Some points, each followed by its number:
c(85, -31, -41, 77, 59, -24, -50, 28, 87, 38, -13, -48, 37, 38,
  42, -31, -20, 52, 42, 8, -6, 30, -24, -27, 7, -6, 31, 7,
  27, -15, 24, 4) 0
c(-19, -31, -5, 1, -27, -24, 32, -57, -9, 38, 14, -19, -33, -4,
  42, -31, -63, -31, 42, -28, -77, -53, 67, 60, -47, -18, 31, 88,
  27, -15, 24, 125) 1
c(-19, -31, -54, 117, -27, 66, -50, -57, 113, 38, 19, -28, -38, 62,
  -38, -31, -13, -31, 42, 6, 10, 30, -24, -27, 2, 0, 31, -8,
  27, -15, 24, 5) 2
c(-19, -31, -10, 7, -27, -24, 32, 28, 1, 38, 42, 38,
  18, 13, 42, 52, 23, -31, -38, -18, -51, -53, -24, -27,
  -118, -101, -52, -26, -58, -15, 24, 21) 3
c(-19, 52, 14, -44, -27, -24, 32, -57, -67, 38, 7, -26, -69, -23,
  42, -31, -65, -31, 42, -4, -25, -53, 67, 60, -1, -21, 31, 80,
  27, -15, 24, 42) 4
c(-19, 52, 118, 89, -27, -24, -50, 28, 31, -42, -55, -86, -92, -81,
  42, -31, -18, -31, -38, 17, 30, 30, 67, 60, 8, 7, 31, 26,
  27, -15, 24, -5) 5
c(-19, -31, 10, -9, 59, -24, 32, 28, 7, 38, 3, -15, 3, 0,
  42, -31, -26, -31, -38, 5, -66, -53, -24, -27, -89, -74, 31, 20,
  27, -15, -67, 66) 6
c(-19, -31, 23, 16, 59, -24, -50, 28, 5, 38, -32, -47, 31, 11,
  42, -31, -45, 52, 42, 56, -16, -53, -24, -27, 31, 1, -52, 3,
  27, -15, 24, -3) 7
c(-19, -31, -43, 6, -27, 66, 32, -57, 11, -42, 82, 30, -63, 16,
  -38, 52, 8, -31, 42, -22, 80, 30, -24, 60, -10, 77, -52, -55,
  27, -15, 24, -15) 8
c(85, -31, -6, 10, 59, 66, -50, 28, 22, 38, 16, -39, 9, 7,
  42, -31, -22, -31, 42, 19, 1, 30, -24, -27, 11, -6, 31, 3,
  27, -15, 24, 4) 9
c(-19, 52, -7, 4, 59, 66, 32, -57, -11, 38, 23, -44,
  -34, 3, 42, -31, -80, -31, 42, -64, -106, -53, 67, 60,
  -83, -19, 31, 38, 27, -15, 24, 65) 10
c(-19, -31, -118, -116, 59, -24, 32, -57, -36, 38, 27, 43,
  53, 33, -38, -31, 13, 52, 42, 3, -3, 30, -24, -27,
  4, -4, 31, -5, -58, -15, 24, 2) 11
c(-19, 52, 1, 14, -27, -24, -50, 28, -10, 38, -15, -8, -35, -50,
  -38, -31, 14, -31, -38, 10, 18, 30, 67, 60, 1, 0, 31, 55,
  27, -15, 24, -31) 12
c(-19, -31, -77, -20, -27, -24, -50, 28, 2, 38, 44, 50, 31, 18,
  42, 52, 20, -31, 42, 4, -13, 30, -24, -27, -2, -3, 31, -3,
  27, -15, 24, 5) 13
c(-19, -31, 8, -6, -27, -24, -50, 28, 7, -42, -23, -22,
  -10, -12, 42, 52, 17, -31, -38, 58, 77, 30, 67, 60,
  -10, 1, 31, 22, 27, -15, -67, -109) 14
c(-19, -31, -42, -27, -27, -24, 32, 28, 25, 38, 17, 44, 77, 104,
  42, 52, 49, 52, 42, 7, -9, -53, -24, -27, -2, -17, -52, -75,
  -58, -15, 24, -5) 15
c(85, 52, 2, -11, 59, -24, -50, 28, 6, 38, -38, -18, 6, 2,
  -38, -31, -3, -31, -38, -13, 0, 30, -24, -27, 7, 2, 31, 1,
  27, -15, 24, 5) 16
c(-19, -31, -42, 32, -27, -24, -50, -57, 77, 38, 12, -50, 5, 98,
  42, -31, -71, 52, 42, 14, -30, -53, 67, 60, 10, -26, -52, 77,
  27, -15, -67, 13) 17
c(-19, -31, 21, -12, -27, -24, 32, 28, 12, 38, -13, -13, 44, 6,
  42, -31, -35, 52, 42, 16, -10, -53, 67, 60, 21, -10, -52, 62,
  27, -15, 24, -88) 18
c(85, 52, 22, -6, 59, -24, 32, 28, 9, -42, -45, -21, 2, -3,
  -38, -31, -8, -31, -38, 4, 7, 30, -24, -27, 13, 2, 31, 1,
  27, -15, 24, 0) 19
c(-19, 52, 43, 10, -27, -24, -50, -57, 18, 38, -38, -74, -43, -20,
  42, 52, 21, -31, -38, 32, 66, 30, -24, -27, -29, -7, 31, 19,
  27, -15, -67, -14) 20
c(-19, -31, -10, 2, -27, -24, -50, 28, -4, -42, 1, 8,
  4, 11, 42, 52, 57, 52, 42, 57, 48, 30, -24, -27,
  -30, -51, -52, -47, -58, -15, -67, -102) 21
c(-19, -31, 42, 2, -27, -24, 32, 28, 9, -42, -23, 71, 31, -15,
  -38, 52, 57, -31, -38, 8, 67, 30, -24, -27, 42, 26, -52, -12,
  27, -15, 24, -16) 22
c(85, 52, -70, -53, -27, 66, 32, -57, -42, 38, 60, 6, -94, 20,
  42, 52, -36, -31, 42, 18, 20, -53, -24, 60, 12, -2, -52, 3,
  27, -15, 24, 1) 23
c(-19, -31, 23, 127, -27, -24, 32, 28, 88, 38, 12, 36, 27, -10,
  -38, -31, 0, -31, -38, 2, -8, 30, -24, -27, 3, 4, 31, -2,
  27, -15, 24, 5) 24
c(-19, -31, -14, -8, -27, -24, 32, -57, -13, -42, 17, 16, -45, 1,
  42, 52, -16, -31, 42, 11, 6, -53, -24, 60, 12, 8, -52, -4,
  27, -15, 24, -59) 25
c(-19, -31, 26, 30, -27, -24, -50, 28, 39, -42, -35, 33, 84, -17,
  -38, -31, 81, 52, -38, -14, 38, 30, -24, -27, 6, 40, 31, -78,
  -58, -15, 24, -36) 26
Which three points above are nearest to each new point, looking only along the 6 directions in which the numbered points spread most? Their numbers follow each, nearest first.
c(-19, -31, -10, -1, -27, -24, -50, 28, -19, 38, 0, 25, 23, 20,
  -38, -31, 36, 52, 42, -3, -17, -53, -24, -27, -13, -38, -52, -96,
  -58, -15, 24, -9) 13 15 21
c(-19, -31, 27, 58, -27, -24, -50, -57, -39, 38, 10, -19,
  -79, -119, 42, 52, 54, 52, -38, 1, 12, 30, 67, 60,
  0, -11, -52, 20, 27, -15, 24, -15) 20 12 14
c(-19, 52, 17, 17, 59, 66, 32, 28, -6, 38, 63, 25, -7, -9,
  42, -31, -59, -31, -38, -79, -93, -53, -24, -27, -58, -23, 31, 20,
  27, -15, 24, 59) 6 10 1
c(85, -31, -26, 7, -27, 66, 32, 28, 3, -42, 44, 6, -5, 6,
  42, 52, -4, -31, 42, 8, -1, 30, -24, -27, 8, 8, 31, -2,
  27, -15, 24, 7) 13 9 25
c(-19, 52, 31, -108, -27, -24, 32, 28, -127, -42, -5, 33,
  60, -101, -38, -31, 12, 52, -38, 4, -15, 30, 67, -27,
  5, 1, 31, 19, -58, -15, 24, 4) 19 12 16
c(-19, 52, 7, -1, -27, -24, 32, -57, -80, -42, 0, -14, -54, -53,
  -38, -31, -18, -31, 42, 3, -10, 30, 67, 60, 2, 11, 31, 36,
  27, -15, 24, 8) 12 4 20
c(-19, -31, -5, 17, -27, -24, 32, 28, 2, -42, -22, -8, -7, -2,
  -38, -31, -17, -31, -38, 93, 60, 30, -24, -27, 75, 78, 31, 26,
  27, -15, -67, -4) 20 12 22
c(-19, -31, 97, 84, -27, 66, 32, 28, 57, 38, 37, 46, 14, -36,
  42, -31, -16, -31, -38, 0, -7, -53, -24, -27, 2, -9, 31, 6,
  27, -15, 24, 6) 24 20 6
c(-19, 52, 9, -12, -27, -24, 32, 28, 9, -42, 12, 20, 0, -1,
  -38, 52, 26, -31, -38, -47, 75, 30, -24, -27, -40, 97, 31, -49,
  27, -15, 24, -15) 22 20 19
c(85, 52, 14, -24, -27, 66, 32, -57, -5, 38, 63, -13, -16, 1,
  42, 52, -23, -31, -38, 20, -7, -53, -24, -27, 7, -11, 31, 4,
  27, -15, 24, 7) 13 23 25
c(-19, -31, -2, 16, -27, -24, 32, 28, 10, -42, -5, -10, -29, -17,
  42, -31, -10, -31, -38, 13, 19, 30, -24, -27, 0, 18, 31, 99,
  27, -15, -67, -22) 20 12 14
c(85, 52, -75, -101, 59, -24, -50, -57, -8, 38, -46, -79,
  -7, 78, -38, -31, -14, 52, 42, -6, -1, 30, 67, -27,
  2, 7, 31, 10, -58, -15, 24, 5) 9 16 7
c(85, -31, -84, 15, 59, 66, -50, -57, 28, 38, 67, -69, -39, 51,
  42, 52, -90, -31, 42, 38, -30, -53, -24, 60, 20, -27, -52, 24,
  27, -15, -67, 10) 17 23 9
c(-19, -31, -6, 13, -27, -24, -50, 28, -14, 38, 40, 12, -5, 3,
  42, 52, 46, -31, -38, -50, 6, 30, -24, -27, -91, -57, -52, 0,
  27, -15, -67, -14) 13 3 22
c(-19, -31, 8, -13, 59, -24, 32, 28, 2, 38, 29, 25, 13, -7,
  -38, 52, 48, 52, 42, -50, -51, 30, 67, 60, -27, -87, -52, -41,
  27, 105, 24, -78) 13 25 18
c(-19, -31, -5, -10, 59, -24, -50, 28, 5, 38, 78, 36, 18, -1,
  42, 52, 31, 52, -38, -47, -24, 30, -24, -27, -33, -30, -52, -5,
  -58, -15, 24, -1) 13 15 3
c(-19, -31, 4, -15, -27, -24, -50, 28, 6, 38, 18, 32, 41, 17,
  42, 52, 55, 52, 42, 20, 3, -53, -24, -27, -51, -94, -52, -75,
  -58, -15, -67, -41) 15 21 13
c(-19, -31, -18, 5, 59, -24, 32, 28, -22, 38, 4, 42, 44, 32,
  -38, -31, 10, 52, 42, -12, -43, -53, -24, -27, 11, -12, -52, -99,
  -58, -15, 24, 58) 13 15 11
c(-19, -31, -10, 2, -27, -24, -50, 28, -4, 38, 5, 33, 31, 26,
  42, 52, 62, 52, 42, 18, 5, -53, -24, -27, -42, -81, -52, -89,
  -58, -15, -67, -36) 15 21 13
c(-19, -31, -16, 7, -27, -24, 32, 28, -1, 38, 33, 44,
  23, 13, 42, 52, 53, 52, 42, 14, -15, -53, -24, -27,
  -91, -101, -52, -52, -58, -15, -67, -30) 15 3 13
c(-19, -31, 18, -3, 59, -24, -50, 28, 12, 38, -38, -19, 17, -1,
  42, -31, -28, -31, -38, 117, -31, -53, -24, -27, 112, -27, -52, 11,
  27, 105, -67, -21) 7 18 20
c(-19, -31, 47, -8, 59, -24, -50, 28, 12, 38, -44, -59, 36, 9,
  42, -31, -49, 52, 42, 54, 3, -53, -24, -27, 31, 2, -52, 3,
  27, -15, 24, -6) 7 18 0
c(-19, -31, 13, -19, -27, -24, 32, 28, -14, -42, -2, 14, 9, -50,
  -38, -31, 16, -31, -38, 3, 10, 30, -24, -27, 6, 7, 31, -66,
  27, -15, 24, -24) 22 19 26
c(-19, 52, 10, -10, -27, -24, 32, 28, 2, 38, 31, -4,
  -17, -4, 42, 52, -52, -31, 42, 59, -39, -53, -24, 60,
  9, -106, -52, 52, 27, -15, -67, 49) 18 4 1
c(-19, -31, -16, -3, -27, -24, 32, 28, 16, -42, 11, 21, 29, 51,
  -38, -31, -8, -31, 42, 2, -17, -53, -24, -27, 5, 5, 31, -25,
  -58, -15, 24, 49) 13 3 15
c(85, 52, -45, -52, 59, 66, 32, 28, -1, -42, -4, 63, 88, 42,
  -38, -31, -38, -31, 42, 0, -28, -53, -24, -27, 22, 8, -52, -14,
  -58, -15, 24, 17) 11 13 9
c(-19, 52, 21, 32, -27, -24, 32, 28, 86, -42, -3, 2, 0, 19,
  -38, -31, -57, -31, -38, 3, -16, -53, -24, -27, 5, 21, 31, 46,
  27, -15, 24, 37) 24 12 20
c(-19, -31, -30, 37, -27, -24, -50, -57, -112, 38, 11, 18,
  -39, -102, -38, 52, 60, 52, 42, 0, -2, 30, 67, 60,
  -3, -15, -52, -5, 27, -15, 24, 0) 25 20 12
c(-19, -31, 22, 5, -27, -24, -50, -57, 0, 38, 39, -25, -33, -27,
  42, 52, 58, -31, -38, -14, 26, 30, 67, -27, -27, -25, 31, 10,
  27, -15, -67, -12) 20 12 14
c(85, 52, -34, -28, 59, 66, -50, -57, -29, 38, -43, -86, -40, 19,
  -38, -31, -47, 52, 42, -45, -41, 30, 67, 60, -13, 19, 31, 16,
  27, -15, 24, 19) 9 16 4
c(-19, -31, -4, 5, -27, 66, -50, -57, 29, -42, 71, -19, -36, 16,
  -38, 52, -6, -31, 42, -34, 96, 30, -24, -27, -45, 74, 31, -54,
  27, -15, 24, 40) 8 13 2
c(-19, 52, 126, 79, -27, 66, 32, 28, -15, 38, 29, 14,
  -46, -106, 42, -31, -47, -31, -38, -4, -18, -53, -24, 60,
  1, -10, 31, 22, 27, -15, 24, 15) 12 20 5
c(-19, -31, 6, -7, -27, -24, -50, -57, -1, -42, -35, -29, -14, -11,
  42, 52, 60, 52, 42, 72, 84, 30, 67, 60, -36, -30, -52, -2,
  -58, -15, -67, -58) 14 21 18
c(-19, -31, 55, 75, -27, -24, -50, 28, 46, 38, -22, -24, 104, 22,
  42, -31, -17, 52, -38, 7, -31, 30, 67, -27, 4, -7, 31, 32,
  -58, -15, 24, 16) 7 24 0
c(85, 52, 48, 30, -27, -24, -50, -57, -66, -42, -65, -89, -94, -68,
  -38, -31, -21, -31, 42, 12, 21, 30, 67, 60, 16, 28, 31, 20,
  27, -15, 24, -5) 12 20 5
c(-19, -31, -12, 9, -27, -24, 32, 28, 3, -42, -22, -1, -2, -1,
  -38, -31, -1, -31, -38, 77, 43, 30, -24, -27, 115, 62, 31, 8,
  27, -15, -67, -18) 20 22 12
c(-19, -31, -27, -4, 59, -24, -50, -57, -8, -42, -95, -45, -1, 20,
  -38, -31, 30, 52, 42, 0, 57, 30, -24, -27, 68, 71, 31, -9,
  -58, 105, 24, -28) 9 16 19
c(85, 52, -53, -45, 59, 66, -50, -57, 11, 38, -69, -101,
  0, 46, -38, -31, -26, 52, 42, -33, -21, 30, 67, -27,
  -9, 16, 31, 10, -58, -15, 24, 14) 9 16 0
c(-19, 52, 2, 5, 59, 66, 32, -57, -7, 38, -31, -43, -27, -2,
  -38, -31, -47, -31, 42, -95, -44, 30, -24, 60, 11, 72, 31, 23,
  27, 105, 24, 32) 9 10 16
c(-19, -31, 14, -7, -27, -24, 32, 28, 21, -42, -10, -3, 42, 0,
  42, -31, 7, 52, -38, -1, -12, 30, 67, -27, -3, -9, 31, 24,
  -58, -15, 24, 65) 6 13 7
c(-19, -31, -3, 6, -27, -24, 32, 28, -4, -42, 0, 49,
  10, -8, -38, 52, 59, -31, -38, -8, 79, 30, -24, -27,
  54, 94, -52, -59, 27, 105, 24, -102) 22 26 21
